In the data rows, 128 means zero.
Each row has a hidden score. How much does it go up from the first row of each pair to the second? 10 means little or no change, 20 a big rise and 0 a big fall. The score is a weighted sum of the row's numbers plus the product of two more (or one squared), each taken from its middle value.
tensor([103, 140, 139,  80, 110, 133, 165, 167, 112, 115])
tensor([ 92, 151, 146, 117, 111, 141, 120, 122, 131, 150]) ~ 8
tensor([102, 156, 134,  78, 121, 106, 174, 139,  71, 158])
tensor([123, 142, 123, 116, 133, 121, 168, 175,  94, 169]) ~ 12
tensor([108, 165, 140,  58, 101, 127, 191, 136,  88, 140])
tensor([133, 127, 145,  87, 138, 115, 153, 180,  89, 167]) ~ 10
tensor([135,  97,  92, 179, 124, 178,  73,  87, 192, 128])
tensor([108, 131, 220,  86, 123,  68,  97, 117,  78, 137]) ~ 3
tensor([158, 172, 132,  84, 123, 145, 174, 134,  82, 160])
tensor([133, 153,  92, 130, 118, 137, 137, 144, 106, 160]) ~ 4
tensor([107, 155, 132,  69, 118, 143, 174, 143,  99, 162])
tensor([136, 130,  80, 129, 133, 135, 164, 143, 114, 143]) ~ 7
tensor([118, 110,  61, 180,  88, 204, 117, 104, 169,  97])
tensor([104, 116,  83, 198,  85, 193, 122,  91, 167,  85]) ~ 12
tensor([146,  88, 136, 173, 140, 139, 106,  87, 182,  94])
tensor([135,  93, 104, 148, 171, 107, 160, 134, 136, 124]) ~ 7
tensor([ 65, 154, 170, 110, 121, 112, 105, 115,  94, 144])
tensor([ 91, 110, 159, 113, 136,  56, 104, 154,  72, 181]) ~ 9
tensor([137, 120,  93, 172, 112, 178, 166,  88, 201,  98])
tensor([151, 182, 138,  79, 104, 136, 176, 154,  72, 159]) ~ 10
tensor([169,  76,  75, 185, 168, 104, 150, 140, 164, 139])
tensor([ 68, 153, 184, 109, 149,  91,  60, 154,  94, 193]) ~ 10
tensor([124, 150, 155, 106, 110, 157, 126, 123, 146,  88])
tensor([152,  83, 123, 127, 166,  63, 138, 144, 107, 159]) ~ 5
tensor([128, 116, 119, 203, 147, 133,  99,  85, 177, 100])
tensor([147, 137, 146,  78, 150,  88, 159, 178,  79, 166]) ~ 9
tensor([ 78, 104, 153,  93, 122, 101,  86, 192, 152, 167])
tensor([138, 188, 127,  86,  96, 203, 131, 157,  91, 140]) ~ 6
tensor([ 86, 110, 161, 101, 118,  81, 118, 162, 113, 150])
tensor([139, 137, 119, 116, 100, 172, 143, 151, 180, 103]) ~ 9
tensor([160,  96,  89, 146, 158, 101, 160, 139, 141, 124])
tensor([174, 115,  69, 130, 161, 123, 138, 160, 150, 130]) ~ 13
tensor([149, 120, 117, 173, 148, 107, 150, 100, 135,  80])
tensor([100, 141, 165, 166, 140,  83, 119,  76, 103, 108]) ~ 8
tensor([ 78, 101, 124, 183, 173,  92, 102, 150, 141, 136])
tensor([136, 167, 134,  99, 130,  86, 133,  99, 105, 127]) ~ 11
tensor([116, 140, 199, 123, 140, 105, 111, 133, 113, 127])
tensor([ 88, 135, 146, 112, 105, 149,  99, 110, 149, 159]) ~ 14
tensor([113, 106, 155, 127, 159,  92,  76, 123, 107, 162])
tensor([135, 151, 138, 141, 117,  93, 105,  87, 153,  97]) ~ 12
tensor([137, 120,  96, 124, 152,  82, 169, 179, 107, 156])
tensor([135, 106, 175, 117, 144,  76, 119, 114,  91, 139]) ~ 9
tensor([ 82, 140, 180,  76, 142, 104,  53, 127,  77, 216])
tensor([ 83, 105, 126, 155, 155, 112, 119, 142, 152, 143]) ~ 10
tensor([120,  88, 117, 189, 135, 128,  73,  70, 185, 132])
tensor([118, 162, 124,  84, 114, 131, 193, 159,  87, 144]) ~ 11
tensor([133, 183, 131,  99, 115, 151, 140, 152, 116, 139])
tensor([119,  97, 116, 166, 124, 163,  73,  96, 193, 122]) ~ 9
tensor([109, 135, 171, 157, 130, 107, 128,  76, 100,  74])
tensor([112, 131, 167,  96, 104, 168,  80, 112, 142, 133]) ~ 17
tensor([132, 153, 100, 131, 139, 108, 158, 145,  84, 134])
tensor([134, 113, 125, 115, 172,  95, 175, 183,  85, 178]) ~ 13
tensor([143, 153, 130, 117, 137, 139, 110, 137, 155, 112])
tensor([133, 139, 198, 113, 121, 141, 105, 121,  91, 118]) ~ 8
tensor([125, 169, 141,  81, 118, 138, 206, 156,  89, 134])
tensor([120, 119, 167, 139,  89, 146, 136,  73, 150,  65]) ~ 7
tensor([139, 169, 128, 108, 131,  99, 151, 105,  81, 134])
tensor([114, 120, 120, 151, 147, 120, 148,  87, 132, 106]) ~ 9
tensor([130, 147, 102, 129, 135, 146, 147,  93, 127, 126])
tensor([131, 135, 127, 148, 186,  98, 151, 166,  94, 156]) ~ 7
tensor([164, 100,  78, 140, 157, 123, 141, 148, 148, 133])
tensor([ 75, 119, 152, 106, 136,  74, 108, 162,  97, 160]) ~ 11
tensor([ 89, 133, 170,  71, 113,  97, 116, 156,  77, 169])
tensor([112, 149, 137,  74, 120, 133, 191, 151,  95, 125]) ~ 7
tensor([109, 137,  98, 119,  78, 194, 145, 103, 141,  82])
tensor([155,  90,  85, 165, 176,  91, 146, 131, 156, 151]) ~ 9
tensor([152,  72,  92, 175, 108, 155, 134,  92, 158, 101])
tensor([165, 109, 124, 168, 143, 130, 114, 111, 135,  93]) ~ 10
tensor([147, 144, 124, 129, 124, 157, 135, 149, 161, 101])
tensor([118, 191, 113, 140, 123, 138, 176, 113,  81, 113]) ~ 4
tensor([105, 140, 146, 123, 112, 170,  82, 121, 158, 154])
tensor([129, 182, 104, 137, 104, 158, 173, 117, 103,  92]) ~ 6
tensor([134, 111, 111, 143, 126, 136,  98,  83, 153, 124])
tensor([147,  75, 145, 164, 128, 127, 101,  83, 157,  88]) ~ 8
tensor([ 58, 132, 176,  96, 136, 116,  70, 174, 108, 177])
tensor([107,  83, 127, 111, 126,  99,  87, 155, 140, 160]) ~ 6
tensor([121, 141, 115, 151, 148,  72, 173, 140,  70, 136])
tensor([158, 176, 121,  82, 119, 144, 182, 160,  87, 156]) ~ 18
tensor([112,  97, 133, 132, 132, 108, 127, 120, 137, 136])
tensor([153,  99,  96, 154, 131, 141, 122, 117, 185,  91]) ~ 13
tensor([118, 126, 111, 167,  85, 170, 130,  89, 157, 100])
tensor([140, 103, 106, 179, 127, 153, 114, 101, 183,  41]) ~ 8
tensor([174,  64,  72, 129, 163,  76, 172, 169, 134, 127])
tensor([147,  87, 145, 164, 145, 115, 102,  76, 171, 103]) ~ 11
tensor([136, 171,  97, 126, 135, 162, 143, 106, 130, 112])
tensor([ 78, 107, 152, 112, 141,  75, 122, 138, 115, 154]) ~ 8
tensor([128, 165, 125,  91, 122, 105, 178, 151, 109, 138])
tensor([126, 119, 116, 111, 102, 140, 114, 120, 146, 145]) ~ 11
tensor([ 69, 142, 162, 110, 145, 118,  87, 149,  98, 177])
tensor([112, 166, 153,  60, 124, 146, 156, 141,  94, 149]) ~ 12
tensor([143, 128, 158, 126, 150,  91, 127, 116,  75, 138])
tensor([152,  99,  70, 162, 160,  87, 178, 164, 128, 138]) ~ 9
tensor([151, 149, 104, 163, 152, 133, 150, 108, 126, 119])
tensor([109, 161, 145, 128, 143, 131, 150,  63, 119, 124]) ~ 6
tensor([144, 158, 125,  96, 124, 122, 179, 143,  93, 130])
tensor([ 90, 133, 163, 108, 132,  93, 101, 185,  80, 179]) ~ 13
tensor([147,  79, 158, 142, 160,  71,  97,  89, 113, 121])
tensor([169,  86,  54, 195, 159, 111, 147, 158, 174, 131]) ~ 15
tensor([143, 100, 104, 192, 140, 145,  90,  84, 157, 119])
tensor([148,  97,  96, 192, 176, 130, 123,  97, 189,  67]) ~ 8
tensor([109, 117, 191, 139, 151, 114, 113, 134, 120, 126])
tensor([162, 102,  71, 170, 136, 138, 124, 161, 172, 115]) ~ 14
tensor([146, 179, 109, 156, 151, 127, 145, 119,  91, 131])
tensor([107, 145,  97, 118,  91, 169, 159,  95, 136, 100]) ~ 10
tensor([123, 123, 136,  92, 131, 114, 149, 135,  95, 147])
tensor([106, 154,  91, 119,  90, 174, 146, 100, 135,  84]) ~ 9
tensor([109, 159,  93, 152, 104, 176, 175,  93, 127,  85])
tensor([178,  80,  75, 129, 152, 101, 158, 163, 144, 155]) ~ 12
tensor([166, 144,  90, 162, 152, 138, 153, 112, 128, 120])
tensor([122, 147, 101, 172, 106, 148, 112,  82, 158,  77]) ~ 5
tensor([118, 156, 149,  68, 109, 169, 139, 120, 107, 150])
tensor([150, 113, 114, 100, 133, 117, 165, 193, 114, 159]) ~ 9
tensor([144, 143, 105, 154, 148, 145, 160, 125, 139,  76])
tensor([137, 123, 177, 107, 108, 130, 123, 122, 119, 110]) ~ 10
tensor([ 92, 127, 148, 135, 164,  99,  66, 137, 141, 177])
tensor([ 97, 110, 125, 158, 167, 104,  95, 147, 143, 159]) ~ 9
tensor([109, 118, 158, 143,  89, 149,  95,  89, 152,  92])
tensor([110, 173, 165,  57, 101, 153, 120, 126,  97, 142]) ~ 10
tensor([ 94, 102, 153, 127, 122,  91, 129, 176, 135, 139])
tensor([144, 110,  91, 187, 125, 163, 142, 133, 190,  47]) ~ 5
tensor([ 97, 157, 140, 102, 112, 174, 142, 148, 136, 108])
tensor([ 71, 140, 192,  95, 138,  87, 117, 152,  67, 177]) ~ 9
tensor([140, 146, 110, 134, 126,  89, 142, 116, 130, 119])
tensor([131, 109, 127, 124,  99, 134, 131, 118, 139, 123]) ~ 13
tensor([ 77, 102, 143, 130, 150, 104,  99, 135, 121, 148])
tensor([134,  94, 108, 186, 123, 158,  99,  86, 180,  97]) ~ 14
tensor([127, 112, 183, 105, 118, 102, 115, 108, 128, 113])
tensor([127, 127, 137, 108, 169,  99, 152, 179,  89, 171]) ~ 12
tensor([118, 133, 203,  86, 121, 101, 110, 127,  98, 139])
tensor([114,  78, 108, 186, 142, 137,  88, 115, 160, 145]) ~ 10
tensor([136,  90, 110, 179, 120, 133,  79,  99, 178, 118])
tensor([170,  78, 107, 128,  93, 144, 104, 119, 170,  71]) ~ 11
tensor([147,  98, 172, 113, 119, 135,  98, 124, 103, 138])
tensor([161, 113, 177, 133, 136,  71,  94,  91, 110, 119]) ~ 5
tensor([119, 155, 127,  76, 104, 162, 147, 152, 125, 153])
tensor([ 74, 143, 155,  99, 150, 125,  40, 181, 114, 167]) ~ 6
tensor([106, 116, 161, 100, 119, 146, 137, 116, 119, 128])
tensor([160,  97, 113, 105, 164,  67, 185, 161, 107, 157]) ~ 7
tensor([138,  84, 113, 160,  99, 175, 122,  90, 180, 101])
tensor([ 67, 131, 136, 117, 111, 122, 123, 119, 103, 135]) ~ 6
tensor([ 68, 137, 125, 132, 100, 175,  90, 112, 127, 125])
tensor([174, 137,  74, 129, 119, 166, 137, 172, 130, 107]) ~ 14
tensor([154, 124,  87,  78, 149, 102, 177, 190,  94, 151])
tensor([170, 104,  82,  96, 123,  90, 168, 181, 114, 184]) ~ 13
tensor([155, 113, 117, 144, 128,  99, 115,  90, 152,  96])
tensor([160, 176, 118,  77, 106, 160, 174, 196, 100, 134]) ~ 16
tensor([119, 115, 100, 160, 166, 120, 144,  98, 151, 120])
tensor([155,  81,  81, 195, 140, 150, 102, 114, 231,  61]) ~ 14
tensor([ 80, 149, 159,  96, 135, 112,  86, 164, 114, 200])
tensor([121, 105, 172, 107, 104, 131, 104, 135, 140, 121]) ~ 11
tensor([123, 118, 150, 171,  98, 138, 136,  89, 134,  56])
tensor([108, 144, 208,  98, 118, 121, 109, 117, 103, 142]) ~ 9
tensor([135, 144, 183, 108, 120, 145,  82, 117, 116, 150])
tensor([113, 136, 132,  84,  92, 165, 171, 146, 123, 112]) ~ 11
tensor([ 95, 129, 142, 138, 113, 176, 115, 129, 177, 117])
tensor([135, 202, 172,  97, 133, 129, 158, 141,  64, 155]) ~ 8
tensor([173,  99,  94, 150, 180,  68, 165, 166, 125, 161])
tensor([130, 152, 121, 132,  96, 190, 116, 150, 173,  82]) ~ 17
